Each row is where one point has got to under a steady rotation. How many steps took it there?
The counts run from 0 to 123.
[-19, -15, -13, -21, 7, -7, 6, 8, 1, 11, -14, 9, -14, -14, -31, 24, 9, -4, 3, -11, 2, 6, 9, 0, 36, -5, -1, -19, -16, -19, -4, -4, 18, -3, 8, -43, 4, 7, 11, 8, 5, -5, 18, 6, 1, -20, 14, 2, 40, 37, 41, 1, -18, 29, -15, -14, -14] -> 55
[-11, -17, -17, -7, 6, -4, 3, -5, 15, -7, -8, 29, -14, -23, -20, 28, -9, 3, -4, -10, -1, -10, 3, -10, 36, -14, -8, 6, 0, -2, -25, -28, 0, -1, 9, -42, 7, 14, 11, 35, -21, 5, 16, -16, 35, -5, 21, -2, 19, 22, 38, 10, 10, 7, -12, -7, -10] -> 59
[-16, -28, -15, 13, 1, 7, 16, -3, 6, -19, 6, 26, -16, -13, -11, 27, 6, 5, -4, -10, -14, -12, -6, -7, 35, -14, -6, 18, -5, -9, -34, -23, -8, 0, -1, -34, 8, 17, -3, 32, -6, 4, 20, -15, 39, -6, 7, 6, 18, 7, 33, 6, 32, 13, -10, -16, -5] -> 61
[-6, -9, 1, -24, 8, 9, 18, 17, 0, 2, -19, 20, -22, -4, 12, -8, 7, -12, 4, -39, 13, -10, 22, -16, 39, -3, -11, -5, 1, -34, -15, -20, -2, 21, -7, -17, -14, 24, 8, 20, -11, -4, 36, -14, -4, 3, -14, 8, 32, 17, 13, 3, -15, 12, -23, -12, -2] -> 41
[-20, -25, -17, 0, 11, -9, 12, 20, -1, 14, -4, 12, -9, -4, -17, 16, 22, -2, -13, -9, -3, 7, 10, -13, 31, -5, -1, -28, -27, -29, -5, -4, 20, 0, -12, -28, 0, 3, 4, 10, 7, -1, 28, 7, -8, -25, 0, 11, 40, 38, 37, 5, -2, 34, -3, -14, -10] -> 53
[-9, 3, 5, -14, 7, 30, 23, 31, 0, -17, -14, -3, -16, -35, -21, -24, -3, -11, -5, -5, 2, 6, 16, -20, 8, 18, 9, -28, -6, -37, -1, -39, -3, 25, -9, -36, -6, 5, -5, -13, 6, 6, 7, -9, -5, 11, 3, 13, 31, 21, 5, 5, -3, 17, -4, 4, -4] -> 109
[-18, -33, -17, 21, -3, 13, 25, -1, -5, -27, 8, 26, -14, -11, -7, 30, 8, 8, 4, -9, -17, -8, -3, -3, 38, -11, -1, 16, -11, -15, -32, -16, -7, -5, -6, -32, 7, 19, -7, 23, 4, 5, 22, -9, 37, -9, -3, 9, 23, 7, 23, 3, 34, 14, -17, -14, -5] -> 62
[-9, -11, -6, 17, 16, 20, 3, 32, -15, 5, -20, 15, -12, 12, -2, -11, -1, -8, 8, -33, 4, -17, 0, -12, 37, 1, -4, -13, -15, -12, -22, -27, -19, 17, -12, -23, -12, 34, -3, -1, -9, 10, 27, -14, -3, -12, -11, -14, 42, 30, 20, -3, -15, 12, -21, 1, 3] -> 119
[-13, -10, -11, -24, 8, -6, -2, 2, 7, 6, -14, 14, -14, -21, -33, 26, -3, -3, 8, -11, 6, 4, 7, -8, 36, -8, -6, -15, -8, -16, -4, -17, 17, -7, 15, -44, 6, 9, 12, 12, -3, -2, 15, 4, 12, -15, 20, 0, 38, 33, 41, 0, -18, 19, -12, -13, -12] -> 56
[-4, -15, 6, -25, 3, 15, 15, 18, 1, -3, -17, 16, -25, 9, 9, -8, 4, -16, 7, -36, 18, -10, 9, -15, 42, -7, -13, -9, -2, -33, -11, -26, 3, 16, -4, -16, -8, 23, 7, 27, -1, -4, 29, -18, -9, 0, -29, 6, 34, 17, 17, -5, -11, 7, -21, -9, -4] -> 40
[0, -29, -36, -12, 1, 19, -6, 14, 1, -26, -8, 20, -12, -33, -20, -14, -3, -18, 0, -17, 6, -3, -23, -4, 30, 10, 2, -4, 18, -1, -1, -41, -16, 16, 7, -45, -2, 18, -10, 18, 19, 3, -2, -1, 30, 23, 16, -10, 17, 8, 5, 6, -13, -9, -10, -1, 4] -> 100
[4, -31, -23, 0, 12, -3, 24, 30, 0, -13, 17, 5, -10, -9, -18, -15, -3, -4, -32, -2, -9, -3, 10, -17, 29, -30, -4, -20, -20, -6, -6, -39, 1, 28, 9, -23, 18, 20, -5, 23, 10, 28, -9, 4, -7, 6, 1, 11, 24, 29, 7, -16, 15, 8, 6, 0, -6] -> 93
[-7, -20, -13, 14, 17, 11, 1, 50, 3, 9, -10, 7, -22, 23, 8, -9, -2, -13, 18, -29, 4, -25, -7, -13, 35, 7, -9, -5, 2, -11, -5, -35, -7, 18, -11, -34, -13, 22, -7, 12, -3, -10, 21, -14, -4, -10, -12, -4, 33, 22, 20, -4, 6, 2, -18, 6, 3] -> 117
[3, -37, -18, -11, 17, 11, 15, 24, -4, -8, 12, 9, -1, -24, -14, -24, 11, -11, -19, -23, -12, 7, 6, -5, 33, -1, 1, -23, 0, -25, -3, -20, 2, 15, 15, -35, 16, 12, -13, 14, 29, 12, -2, 5, 9, 13, 24, 9, 33, 16, 9, -31, 2, 13, -4, -17, 5] -> 96
[-29, -35, -34, 5, 4, -3, 26, 12, 15, -11, -7, 5, -30, -8, -12, 16, 15, 9, 0, -9, 5, -14, 9, -23, 7, -21, -8, -9, -7, -6, 1, -28, 14, 4, -27, -25, -18, 20, 12, 13, -4, 3, 18, -13, 0, -10, -18, 14, 10, 28, 29, 31, 9, 18, -1, 11, -7] -> 49
[-5, -21, 3, -17, 2, 21, 15, 25, 7, 2, -8, 12, -22, 16, 3, -12, 8, -16, 8, -32, 20, -8, 3, -17, 38, -9, -18, -8, 0, -22, 2, -28, -2, 11, -6, -22, -2, 21, 11, 31, 1, -3, 24, -18, -7, -9, -38, 1, 32, 21, 14, -11, -8, 3, -23, -8, -7] -> 39
[4, -24, -17, 28, 11, -3, 23, 44, -21, -7, -13, 7, -22, -6, -8, -23, 6, 4, -27, -8, -15, 14, -3, -2, 30, -10, 12, -12, -22, -9, -13, -21, -1, 34, -10, -13, -10, 34, 1, 0, 17, 17, 7, 14, 2, -14, -8, 5, 41, 15, 3, 6, -7, -8, 0, -1, 1] -> 10
[2, -35, -38, 12, 13, 21, 19, 24, 0, -4, -29, -1, -35, -11, -10, 0, -23, 1, -17, -18, 14, -9, 3, -8, 14, 3, 4, 15, 4, 0, -1, -33, 6, 20, 7, -27, -18, 17, 14, 10, 15, 10, 6, -4, 38, 7, 5, 9, 13, 3, 10, -7, 8, -26, -17, -3, 8] -> 5
[-12, -5, 8, 0, 4, 10, 4, 47, 5, -26, -11, 1, -31, -32, -9, -19, -3, -4, 17, -26, -16, -2, 22, -10, 9, 12, 5, -18, 12, -24, 5, -31, -1, 3, -14, -47, -4, 5, -5, 8, 9, -3, 9, -16, 19, -3, 1, 5, 21, 21, 18, 14, 24, 10, -5, 2, -7] -> 32
[-5, -15, -11, 17, 14, 13, 3, 45, -7, 4, -13, 11, -17, 20, 4, -8, 4, -10, 15, -34, 1, -20, -5, -11, 39, 3, -5, -9, -7, -14, -17, -29, -17, 17, -13, -29, -10, 31, -10, 2, -7, 1, 28, -15, -5, -11, -8, -8, 36, 25, 19, -3, -1, 8, -21, 4, 4] -> 118
[2, -13, -3, -13, -15, -4, 23, 12, 1, -5, -5, 13, -29, -28, -16, 17, 1, -2, -22, 1, 0, 24, 2, -11, 29, 10, 3, 4, 1, -25, 3, -28, 8, 18, -2, -28, -4, -4, 29, 37, 6, 0, 10, 0, 32, -25, -1, 29, 27, -11, 24, 4, 9, -12, -6, -12, -13] -> 71
[-3, -31, -24, -18, 11, 13, 4, 17, -1, -17, 1, 12, -7, -33, -18, -21, 2, -16, 4, -21, -2, 5, -8, 2, 33, 12, 5, -12, 17, -18, 10, -22, -1, 10, 18, -44, 6, 17, -11, 5, 32, 0, 2, 6, 24, 15, 25, 2, 34, 8, 14, -17, -12, 4, -3, -10, 4] -> 98
[0, -27, 1, -7, -2, 30, 9, 27, 5, -2, -4, 10, -17, 21, -8, -10, 14, -11, 7, -28, 19, -10, -5, -16, 33, -6, -17, -18, -1, -19, 8, -34, 1, 5, -7, -23, -2, 23, 13, 33, 4, 1, 18, -22, 5, -15, -41, -1, 31, 23, 17, -11, -4, 3, -17, -12, -9] -> 38
[-10, -20, -6, 18, -7, 24, 2, 41, 6, -14, -3, 14, -15, -8, -12, -15, 7, -3, 7, -26, -5, -3, 0, -9, 8, 10, -10, -32, 2, -9, 19, -36, -16, -2, -16, -36, -5, 14, 3, 15, -5, 9, 9, -29, 23, -27, -21, -10, 17, 31, 24, -2, 3, 5, -6, 4, -10] -> 35
[-1, -33, -40, 24, 13, 2, 18, 42, -9, -5, -21, 8, -36, -4, 5, -14, -16, -3, -22, -14, 2, -9, 0, -6, 25, -4, 11, 14, -4, 0, -4, -36, 0, 29, -10, -20, -15, 14, 8, 16, 15, 8, 11, 1, 20, 1, -4, 10, 17, 4, 1, 11, 7, -22, -11, 2, 7] -> 7
[0, -5, 16, -13, 11, 15, 10, 32, 3, -22, -14, -3, -32, -29, -17, -26, 3, 0, 0, -12, -16, 11, 29, -13, 14, 8, -2, -7, 13, -31, -12, -29, 10, 7, -12, -48, 1, 1, -2, 15, 12, -9, 13, -2, 15, 12, -5, 8, 29, 16, 12, 13, 30, 6, -5, -16, -15] -> 30
[4, -6, 20, -12, 10, 25, 10, 22, 3, -20, -19, -1, -25, -26, -22, -25, 0, -2, -15, -6, -7, 10, 28, -22, 17, -2, -3, -3, 7, -33, -19, -27, 14, 10, -16, -37, 2, 6, 1, 18, 12, -7, 14, -1, 16, 17, -9, 4, 33, 17, 10, 15, 28, 6, -8, -22, -15] -> 29
[-3, -4, 2, -8, 10, 33, 7, 31, 10, 1, -14, -6, -9, -33, -24, -20, -4, -13, -16, -14, 9, 8, 19, -25, -7, 25, 2, -35, 1, -26, 12, -44, -7, 16, -14, -46, -13, -2, 10, 2, -7, 8, 8, -18, 19, 2, 12, 4, 16, 26, 13, -2, 4, 8, -7, 1, -8] -> 111
[-16, -9, 1, 8, 5, 12, 3, 49, 1, -26, -6, 5, -29, -29, -3, -16, 0, 2, 17, -29, -15, -5, 13, -7, 4, 13, 5, -28, 7, -16, 11, -34, -12, 0, -17, -50, -2, 11, -6, 10, 2, 4, 13, -26, 21, -11, -1, -2, 16, 26, 21, 8, 17, 7, -5, 6, -14] -> 33
[-26, -30, -26, 10, 7, -10, 26, 23, 6, 8, 1, 13, -21, 0, -6, 11, 21, -1, -12, -6, -2, -6, 8, -23, 20, -16, -1, -19, -25, -20, -3, -13, 15, 4, -26, -23, -7, 6, 4, 23, -1, 1, 25, -7, -10, -14, -16, 14, 22, 36, 31, 23, 12, 32, -3, -1, -7] -> 51
[-1, -33, -37, -10, 3, 34, 47, 5, 4, -5, -12, -1, -30, 3, -22, 10, -12, -4, -26, -19, 17, -8, -1, -8, 19, -9, -8, -9, -24, -18, -3, -17, 17, 31, 23, -9, -13, 12, 7, 14, 2, 5, 17, -3, 16, 2, 2, 30, 22, 16, 9, -27, -3, -1, -13, -13, 8] -> 81
[7, -12, 3, 6, -2, 33, 26, 23, -11, -30, -1, 0, -17, -6, -21, -22, 18, -14, -8, 3, -11, 4, -6, -24, 26, 6, 0, -7, -4, -31, -21, -36, 0, 31, -18, -28, -2, 19, -19, 0, 10, -4, 13, 6, -7, 11, -21, 12, 40, 8, -1, 12, 16, 13, -7, -4, -5] -> 106
[0, -17, -16, 5, 13, 40, 22, 18, -9, 2, -19, 2, -20, -22, -15, 0, -15, -2, -22, -28, 9, 0, 7, 1, 12, 17, 10, -9, -10, -20, -10, -22, -4, 20, 21, -26, -15, 15, 7, -3, 2, 16, 11, -10, 37, -2, 25, 12, 29, 10, 11, -32, -7, -8, -14, -11, 13] -> 2
[4, -26, -18, -20, 27, 3, 19, 15, 22, 1, 2, 3, -17, -26, -18, -26, 1, -8, -32, -22, -4, 5, 8, -16, 20, -22, 3, -20, 11, -2, 6, -31, 10, 19, 14, -37, -2, 15, 11, 21, 10, 16, -8, -14, 13, 19, 27, 6, 24, 34, 13, 4, 0, -14, 2, -4, 4] -> 16
[-3, -28, -2, 5, -7, 33, 9, 29, 7, -9, -6, 11, -15, 12, -13, -11, 11, -13, 6, -28, 9, -5, -8, -13, 19, 4, -18, -22, -2, -11, 17, -36, -6, 3, -10, -29, -1, 24, 13, 26, -1, 1, 11, -27, 16, -22, -43, -4, 25, 28, 20, -10, -2, 4, -14, -8, -11] -> 37
[3, -27, -10, 5, 15, 24, 1, 42, 19, 6, -9, -8, -17, 4, -14, -11, 1, -13, -2, -25, 4, -5, 0, -25, 10, 21, -14, -11, 17, -4, 13, -45, 6, 13, -16, -44, -14, 4, 11, 19, 4, -14, 10, -14, 25, -7, -6, 6, 19, 15, 25, -2, 25, -4, -9, -9, -1] -> 114
[-27, -12, -19, -10, -20, 20, 27, 5, -20, -21, -7, 26, -19, -40, -12, 24, -8, -6, -8, 10, 15, 9, 7, -5, 22, 0, 15, -7, -35, -33, -3, -20, -2, -1, 2, -22, 6, 0, 9, 16, 13, 25, 12, -9, 19, -14, -17, 13, 25, 15, 8, -1, -15, 14, -13, -1, -4] -> 67
[0, -26, -31, 31, 15, -8, 17, 48, -19, -6, -20, 9, -26, -2, 1, -18, 3, 1, -24, -11, -10, 3, -4, -2, 29, -8, 11, -1, -20, -8, -15, -25, -2, 36, -15, -14, -14, 28, -3, 9, 16, 15, 10, 9, 8, -12, -6, 8, 33, 7, 4, 10, 3, -8, -8, 2, 3] -> 9
[-32, -21, -18, 10, -12, 19, 31, 6, -18, -32, 1, 21, -22, -25, -11, 25, -4, -2, 13, 7, 1, -5, 3, -1, 33, -3, 13, 5, -25, -30, -18, -14, -3, -5, 2, -24, 6, 13, -8, 2, 18, 13, 14, -7, 13, -17, -17, 15, 32, 13, 15, -6, 3, 23, -13, -1, 3] -> 65
[-1, -30, -32, 7, 14, 31, 20, 18, 0, 1, -29, -3, -31, -15, -19, 1, -22, 0, -19, -24, 11, -5, 7, -6, 13, 9, 8, 7, 2, -5, -2, -30, 8, 17, 13, -27, -18, 19, 17, 7, 14, 8, 7, 1, 46, 2, 10, 12, 17, -1, 11, -14, -1, -22, -18, -7, 11] -> 4
[-8, -24, -4, 14, -6, 31, 5, 34, 7, -10, -1, 14, -14, 4, -15, -11, 12, -8, 4, -26, 4, -5, -5, -9, 14, 5, -11, -29, -1, -9, 18, -36, -11, 1, -15, -34, 1, 22, 7, 21, 1, 6, 11, -28, 21, -24, -31, -12, 22, 33, 25, -11, 0, 1, -7, -4, -10] -> 36
[-28, -36, -27, 7, 2, 4, 32, 4, 17, -13, -13, 5, -33, -16, -21, 13, 8, 9, 3, -15, 2, -14, 7, -22, 6, -13, -9, -7, 1, -1, -5, -25, 15, 5, -28, -27, -23, 32, 18, 2, -4, 3, 16, -3, 13, -10, -21, 15, 9, 24, 28, 34, 3, 10, -1, 5, -10] -> 48
[-7, 3, 3, -12, 8, 34, 12, 29, 4, -7, -12, -7, -14, -37, -25, -21, -3, -10, -12, -10, 5, 9, 18, -27, 1, 20, 6, -34, -2, -28, 4, -43, -2, 19, -11, -39, -9, 2, 0, -3, 0, 9, 6, -16, 8, 7, 9, 4, 26, 30, 10, 2, 2, 13, -5, 2, -4] -> 110
[-3, -43, -31, 12, 17, 13, 13, 26, 9, -14, -1, 10, -11, -5, -15, -21, 26, -17, 0, -29, -20, -2, -28, 0, 27, 0, 0, -8, 13, -6, -9, -9, 7, 6, 2, -39, -2, 14, -19, 11, 24, -9, 12, -7, 24, 16, 16, -3, 28, 19, 15, 11, 12, 0, -7, -13, 7] -> 20
[-3, -2, 5, -5, 5, 34, 26, 27, -7, -28, -6, -4, -17, -18, -20, -27, 8, -17, -1, -2, -6, 8, 4, -20, 21, 9, 4, -13, -9, -34, -16, -37, 4, 31, -13, -32, -4, 15, -17, -11, 13, 0, 11, 4, -12, 10, -14, 17, 43, 16, 0, 11, 11, 16, -6, -1, -5] -> 107
[0, -30, -27, 0, 9, -3, 26, 31, 2, -19, 11, 3, -17, -9, -26, -14, -10, 3, -30, 0, -9, -5, 6, -12, 27, -31, -3, -16, -20, 4, -4, -45, 5, 25, 7, -22, 19, 25, 0, 19, 12, 25, -12, 7, -3, 1, -4, 9, 25, 28, 9, -11, 13, 4, 5, 5, -6] -> 92
[-7, 0, 6, -13, 8, 31, 28, 30, -7, -27, -10, -6, -18, -28, -19, -24, 4, -14, 0, 0, -2, 7, 10, -19, 13, 11, 5, -23, -9, -38, -12, -38, 1, 28, -12, -33, -7, 11, -10, -13, 13, 5, 12, -4, -6, 11, -6, 17, 43, 19, 3, 6, 3, 17, -8, 8, -7] -> 108
[-16, -19, -12, -12, 9, -8, 10, 11, -4, 16, -10, 8, -8, -8, -28, 20, 16, -5, -2, -11, -2, 8, 7, -7, 29, -4, -1, -24, -20, -28, -2, -1, 19, -3, 2, -30, 3, 4, 6, 8, 9, -2, 27, 5, -3, -25, 5, 5, 43, 36, 41, 1, -10, 32, -8, -15, -10] -> 54
